[ -9   9  32 -38  74  11] >> -38
[-22  63   2   4  22 -66] >> 4
[30 61 37 28 26 25] >> 28
[ 14 -65   7 -22 -51 -14] >> -22
[63 13 24  7 -6 -7] >> 7
[-17   9 -22 -42  61 -73] >> -42
[-44 -35 -30  24 -46 -62] >> 24
---
[ 26  14 -41  33  11] value 14
[812   2 712 556 491  35] value 491
[ 43 -36  25  13] value 25
[220 197 158 191  96  22] value 158
[ 29 154 181 167 219 177 112] value 154
[206 125 157  11] value 157
[ 21  38  25  53 195] value 38
---
[ -6 -16   7  14 -71]: -6, -71

[[ 11  19  40 -56  35  -8]
 [  4  14  24 -40  36   3]]: 11, 3

[[ -2  -8 -63  14 -16 -48 -48]
 [ 51  -8  -9 -34 -55  62  61]
 [ 19  -7 -51  -5 -14 -19 -28]]: -2, -28

[[  2   9  -8   9]
 [ -1 -12 -11  29]
 [ 15  41 -58 -38]]: 2, -38

[[-10  37   2   3 -36   8]
 [  0 -42  -6  -6  52  19]
 [-18  18 -12   7  19  11]]: -10, 11

[ 33  10 -65  13   4  49  55]: 33, 55

[-59  13 -10 -20 -17  60 -24]: -59, -24

[-50  11 -25 -58]: -50, -58

[ 35 -54  41  -6  -3  44]: 35, 44

[ -3  -1 -25 -21  -2 -55  16]: -3, 16
---
Input: [-30  35  65  57  56]
Output: 65
Input: [  7 -61  -8 -73 -16 -45  -7]
Output: -8
Input: [-44 -40 -39 -54  40]
Output: -39
Input: [-21  12  65   2  -3  -9]
Output: 65
Input: [ 7 15 -9 53]
Output: -9
Input: [-63  -8  53   0]
Output: 53
Input: [-69   2  33  66   3  55]
Output: 33
Input: [ 19 -27  63  36  26]
Output: 63
Input: [-64  -8  18 -66 -31]
Output: 18
---
[3363 1421 6544 7875] result: 7875, 3363

[[ 257 -479 -771 -164]
 [ 501 -908 -655 -128]] result: -164, 501

[-495 -674   -7  592 -659 -796 -488] result: -488, -495

[4316 2928 2067 5680 8149 8419 3708] result: 3708, 4316

[ 361 -234 -972 -808  839] result: 839, 361

[ -1  31 -40 -46] result: -46, -1

[[6 3 3 4 5]
 [4 4 4 2 5]
 [7 4 5 5 3]] result: 5, 7

[1 8 2 7 1 7 1] result: 1, 1

[ 35  37 -10 -41  47] result: 47, 35

[[3364 2764 2273 3006 5725 6166]
 [6756 3565 3357 3637 8757 2678]
 [6224 9410 9886 8570 8025 3916]] result: 6166, 6224
---
[-4 54 -3 -1  1 27  3] -> -4, 3

[[-10  14  -1 -35 -46 -32]
 [-53   2  62  60  -6 -11]] -> -10, -11

[-32  -1 -61  59] -> -32, 59

[-7 10 -5 72] -> -7, 72

[ 19   4 -61  25 -39 -46 -15] -> 19, -15

[-43   5 -55 -31  21] -> -43, 21

[[-45 -12 -31 -56 -27 -24]
 [-10 -32  28  32 -13 -26]] -> -45, -26

[[-34  64 -25 -34]
 [ 36  53 -40  36]] -> -34, 36

[ 63  42   3 -30  24  -3  35] -> 63, 35

[[ 61  -2  -2   1  -2   1  -1]
 [ 38  -1  -1   1   1   1   0]
 [-10   0   1   0 -10   0   0]] -> 61, 0
---
[1, 2, 9, 4, 5, 1] => 1
[43, 86, 75, 55, 22] => 43
[-549, 918, -970, -925] => -549
[80, 25, 19, 33] => 80
[267, 799, 241, 412] => 267
[-31, -8, -11, 42, -3, 6] => -31
---
[[-26  -9   1  23   1 -10 -14]
 [  7 -10   4  -9  -3   6  -1]
 [ 22  17 -57 -26  62  16  -4]]
62, 23

[ 35 -62   9  23]
35, 23

[ -6  32 -11 -14  61 -43  38]
61, 38

[[ 16  24 -11  23 -47  38]
 [-15 -61  12 -32   5  -6]]
38, 24

[ 41 -30 -60  22]
41, 22

[30 68 32 27 41]
68, 41

[ 57 -38  22  49  27  65]
65, 57

[  6  23  -9 -10  56 -65  27]
56, 27

[ 46   0 -13 -65 -10 -41]
46, 0

[-11 -23 -61  -1  -5]
-1, -5
---
8895  6726  6120  2857  3653  5572  8275  3522  3266
4438  3439  3599  2402  3214  3598  4438  3280  2897
3686  3191  3222  3354  2936  3234  3652  2949  2802
5403  4096  4145  2597  3322  4056  5271  3387  2998
4026  2959  3365  2823  3260  3440  4140  3423  2897
3585  3081  3160  2399  2961  3143  3578  2978  2795
6956  5184  5008  2640  3530  4746  6660  3545  3142
7661  4431  5223  2803  4351  5324  7737  4722  3353
4752  3711  3792  3639  3190  3707  4659  3245  2917
6694  5424  4935  2838  3243  4526  6247  3113  3042
: 2897

6  7  6  5  8  6  3  5  7  7  6  6  3
2  6  4  7  3  5  4  3  3  6  6  7  3
9  5  6  5  4  5  3  4  4  4  5  5  4
8  4  5  2  4  3  5  3  3  4  3  3  4
3  8  6  3  1  8  6  4  2  9  7  7  6
: 3

  8  -34  -22   12   -3  -13
 -5   -9   10  -31   -3   -1
-23  -16  -35   -2   -8  -13
-10  -14  -15  -24  -18   -7
 15  -20   33  -30   -8   36
: -1

175   72  330  443  618  190
171  443  178  453  859  295
493  160  560  397  375  355
476  685  436  595  588  495
685  476  754  249  401  681
330  259  521  356  464  381
361   81  369   15  612  551
: 295

3  3  4  4  4  4  4  4
7  6  5  5  4  4  4  4
3  1  2  3  5  2  3  5
6  7  5  4  4  4  5  5
3  2  4  4  4  3  8  4
3  3  5  3  4  4  4  5
3  4  1  4  5  5  4  4
4  4  5  2  3  3  4  4
5  3  4  4  4  4  5  5
4  9  6  3  3  3  4  4
: 4
---
[[ 42 165 120  87 144  99 114 147 149 144 115 220  84  94 113 110]
 [ 67 111 126 135 157  56 140 123 169 137 134 196  27 105 159  91]
 [ 82  56 142  86 154 109 130 111 155 181 134 174 103  63 129  72]
 [ 94 179  85 148 141 123  93 144 106  99 102 133 145 142 135 152]
 [116 126  91 209 180  96  93 109 106  74 131 101  71 128 139 113]
 [114 161  78 192 114 136  99 154 140 114  90 125 135 131 122 138]
 [126  79 110 126 147 113 153 119 110 129 131  99 113 108 165 117]] => 79

[[299 863 733 553 540 536 339 238 284 510 600 423 656 847 557 481]
 [286 850 774 529 592 487 324 247 313 516 612 422 636 802 561 454]
 [196 850 631 322 654 524 410 353 196 483 638 531 701 775 534 475]
 [339 619 280 635 313 584 591 569 452 551 318 395 411 797 595 426]
 [470 284 736 613 431 689 611 534 482 632 345 899 519 228 608 697]
 [319 597 323 658 281 582 653 559 469 520 357 340 442 787 593 450]
 [500 291 612 548 463 547 667 487 362 609 313 931 446 208 570 759]
 [293 903 761 484 551 549 342 240 349 490 624 431 630 818 561 493]
 [482 327 588 564 511 501 709 497 361 626 287 936 439 191 545 775]
 [313 644 310 654 269 603 610 582 487 515 341 390 429 798 581 472]
 [338 617 284 644 266 601 605 626 461 534 368 325 452 809 613 448]] => 617

[[354 378 384 351 432 343]
 [383 389 441 420 407 378]
 [476 383 202 471 414 635]
 [287 513 240 521 242 577]
 [278 435 122 519 325 633]
 [473 267 227 560 488 583]
 [832 156 373 663 772 582]
 [438 354 370 362 407 371]] => 354

[[ 85 116 126 182 115 121 131 147  80]
 [178 166 164 134 137 140 149 130 123]
 [162 122 118 175 171 125 104 158 110]
 [132 139 146 114 111 140 148 142 140]
 [142 124 242 241  88 198 155 215  41]
 [110 126 173  76 103 170 164  74 193]
 [144 144  97 132 144 103 114 159 117]
 [103 113 131 149 132 135 133 110 129]] => 113

[[221 182 159 247 156 174 142 156 161 201]
 [104 146 162  63 181 169 178 188 176 209]
 [204 131 186 143 190 127 201 175 187 214]
 [223 167 156 151 152 154 149 168 167 120]
 [182 174 165  98 188 153 167 160 153 232]
 [244 129 172 129 171 182 174 180 150 143]
 [133 194 195 131 172 152 204 178 198 166]
 [131 188 157 184 163 209 177 125 145 188]
 [233 190 203 231 187 176 210 184 166 166]
 [182 166 182 133 165 171 173 143 182 184]
 [160 189 178 187 199 177 171 162 166 186]] => 189
